Each path below is one point turned by a fixed rotation once a step. After each direction that follows a path, write how fast that rotation turns it, in degrees each step (0 if it stays still).
Each turn is a multiple of 5 degrees from 10 to 175, or 0.
Each row of a path follows its step; steps can be skipped.
path 1
step 4: [ 23  -5  18 -15  -3  -6   3  -2  25 -11  -7  14   1   8  -6  -4  -2  -4
  -5 -12   1 -13  31   0  -1  14  -4  14  -8  -8  -8  23  -3   6 -33  26
  25  -5 -10  21 -32   8 -11 -14  16 -21   9   6   9  10  -7 -29 -12  10
  15   3  -4   7  15  -6   4  -2 -12   7 -28  25   3   5  -2  -5   1 -11
  -5  -3  24  -8  -6 -29 -18]
step 6: [  6   2   2  14 -15 -19   4  -6 -12   3  -3 -20 -14 -27 -22 -13 -11  -4
 -11 -26  11  15 -26   3  -3   6  11   1  -7   8   4   5  10  -4  -5 -17
  21  28 -10  -9 -26  20 -11   6  27  21   6   9 -14  -3 -12   8  30  13
   1  -2   8   1 -10   6 -11   1  17   3 -40  16   7  -5   0 -20   5  -4
  -4  -2  16  12  13  12 -19]
step 11: [ 28  -9  -5 -16 -13   5   1 -22  20 -12   6  -5 -10 -32 -16  11  31  14
   0  15  32  -3  -4   9   8 -30  -3  15  12 -15  22  -4  -1  12   1   6
   8 -14   6  -4  -2  11  -6  -8   9 -10 -26  12  13   2  -9   7   0   4
 -14  -7  -3 -26  22 -13 -15   8  -7  -8 -21  13   2   7 -24  10  -5  -2
  -4 -32   7   7   6  -2   5]
step 18: [  1 -15 -14 -20 -16  -1  16   4  17   0 -11  -1  -9   5 -11 -11  -2  11
 -53   6  19   5 -11   4  23 -17 -24  -1   4 -11  -5 -14   9  13   0 -17
 -15  -7   3  -1  12  17  18  -9  13   0  19 -15 -25 -18   7  14   6  16
  -5   2  -3 -26  -6   7  15  20   0 -12   5   2   3 -12  -1  -3   8  24
 -31  -5   5  12  -4  23  -1]
step 21: [  5  17 -20   6   0  17  -2  12 -32 -20   0 -12  27  -7 -14   3   8  -7
  -1  21  20  -1   0   2   8 -10  11   8 -15  -7  -6  -7 -30   5  -5 -12
 -14 -15   6  15  -4 -37  -7  14   6 -14 -17  -6   5   1   5   9  27 -13
  15  -8  15  21  -6 -22 -13  31  15   2  -3  12   5   8 -14  -1  14  -3
   9 -13 -10  29  -4   7  -6]
step 24: [-10  20   2   0 -11  22 -35 -10  -6   2  26 -15  -2 -17  -3  12  -4  -4
   5 -23 -31   8   4  -4 -12  24   5   3  17  14  16  19  -4  -7   4   7
  28  27   3 -22 -14   8  -9   1   5  10 -18   2   4  -7 -16  -4  23  -8
 -13 -18  12  -3   4   7 -11 -14  22  29  -5 -15  16  10   7  -1  13  -3
  12  20   0  14  19   2   2]
step 29: [ 25  -3   4   9  15  18  -4  -8  -9   0  -1  -5 -10 -38  -9   2  -6  23
 -19  -2  -8  20  -2   3 -19 -11 -12   5   1  -5  22   2   6   8 -18  -6
  -5 -10   2 -17   4 -17  25   9   2  -7  -2   5  -3  -8 -16  18   8   4
  -5  25   1 -23  15  -2  10   7  20  -6 -20  15   9 -11  -4 -25   7 -37
 -10 -20  20  19   5  20  -6]
step 32: [-14  -5 -22   2  13  -7 -15   5  18  -6   3  -4  -9  -1 -23 -18   8  -2
  -2   0  -2  10  18  -1   7  -2  33  15  11 -13  -6   4  -6  28 -18   5
  21  -3  19 -17  -6 -19 -21  16   5  -8   2   3  13  -4 -11  -6 -22  15
   0 -24   8  42   1 -21   3   4   7  30  -3  11 -17   1   4  -7  18   6
  15 -16   4  -6  14   2 -20]
[ 5  3  4 -1 -6  3  7  2  0  1  1  0  2 -1  0  1  8 -2  0 -4  1 -3  0  0
 -4 -1  2  0 -1  0  1 -3  1 -5  1 -2  2  0 -2 -1  0  5  2  0  5  0  1  0
 -4 -1  0  2 -3 -3  4 -4 -2  0 -1 -1 -2 10  0 -5 -3 -1 -2  8  2  0  3  1
  3  2  2  5  0  1  0] -> 145
[ 5  1 -1 -1  2 -2  3 -5  1  3  3 -2  4  1 -9  1  2 -1  1  2 -5  3 -1 -1
  0  3  0 -4 -1 -2 -4 -2 -2  0  3 -4 -4 -3  2 -6  2  3  5 -4  2  3  1 -2
  0  2 -1  3  0  0  3  3  2  2 -2 -2 -2 -2 -4  5  3  6  1 -1  6 -3 -4  0
  3 -3  2 -3  4 -1 -3] -> 110
[ 0  3 -4  3  1 -1 -1 -4 -4  0 -2 -3 -2  0 -3 -4 -4 -3  0  3  6 -2  5  0
 -5  0 -2  4 -6  2  0  0 -1 -8 -2  2  4 -4  3  1 -1 -3 -5 -2  4  4  2  3
  0  0  1  0 -2  3  2  4 -3  6  7 -1 -1  2  2 -2 -2 -1  1  2  4  0 -7  1
  2 -3 -2  0 -1  1 -1] -> 170
[-1  1  1 -8  0  4 -2  3  0 -4  3  0 -2  0  1 -3 -4 -2 -3 -2 -1 -1 -2 -2
 -4 -1  1  2 -2 -4 -3  3  0 -3  0  6 -3 -2 -3 -7  4  6  2  6  4 -1 -4 -7
 -1 -2  0 -2  3  0  3  4 -3 -1  0  0  4  2  6  4  1  0 -3  2  0  3 -4 -4
 -4 -1 -1 -6  1 -1  1] -> 70
[-7  1 -1 -6 -2 -1 -1 -1 -2  2  2 -2  7  1 -2 -2 -1  5  1 -1  2 -2 -3 -2
 -3  0 -1 -4 -2 -3  1  3  1  4  0  0 -6  7 -1  3 -1  2  1 -3  2  2  2  3
  4 -3  4 -1  4  4  0 -7 -6  0  5  3 -2  1  4 -1  6  3  3  3 -2 -1 -3  0
  1 -2 -2  6  0  1 -1] -> 115
[ 0 -1  4  2 -3 -2 -1  0 -3  1  0  0  2 -2 -7 -2  2  6 -2  7 -1  2  2  3
 -2  2  4  1  1 -2 -1 -1 -1 -5  1 -6  0 -5  3 -2 -2  5 -5  5  2 -1 -2 -2
  5 -2  1 -3  5 -3  0 -2  0 -3  2  0  7 -2 -2  0 -2  0  3 -2 -1 -2  3 -1
 -4  3 -6  6  0  2  4] -> 140
[-3 -1  1  4  3  2  4  3 -6  0  0 -1  5 -2  2 -3 -4 -6  5  6 -8 -2  1 -5
  1  1 -2  2 -2  2  4 -3  1  3  5  5 -3  1  0  1  2  2 -1  0  2 -4  0  3
  1  1 -1  3 -2 -4 -1  4  4 -2 -1  2  2  1  1  5 -1 -1  6  5  0  0 -4  1
  2  5 -2  4  1  2  4] -> 155
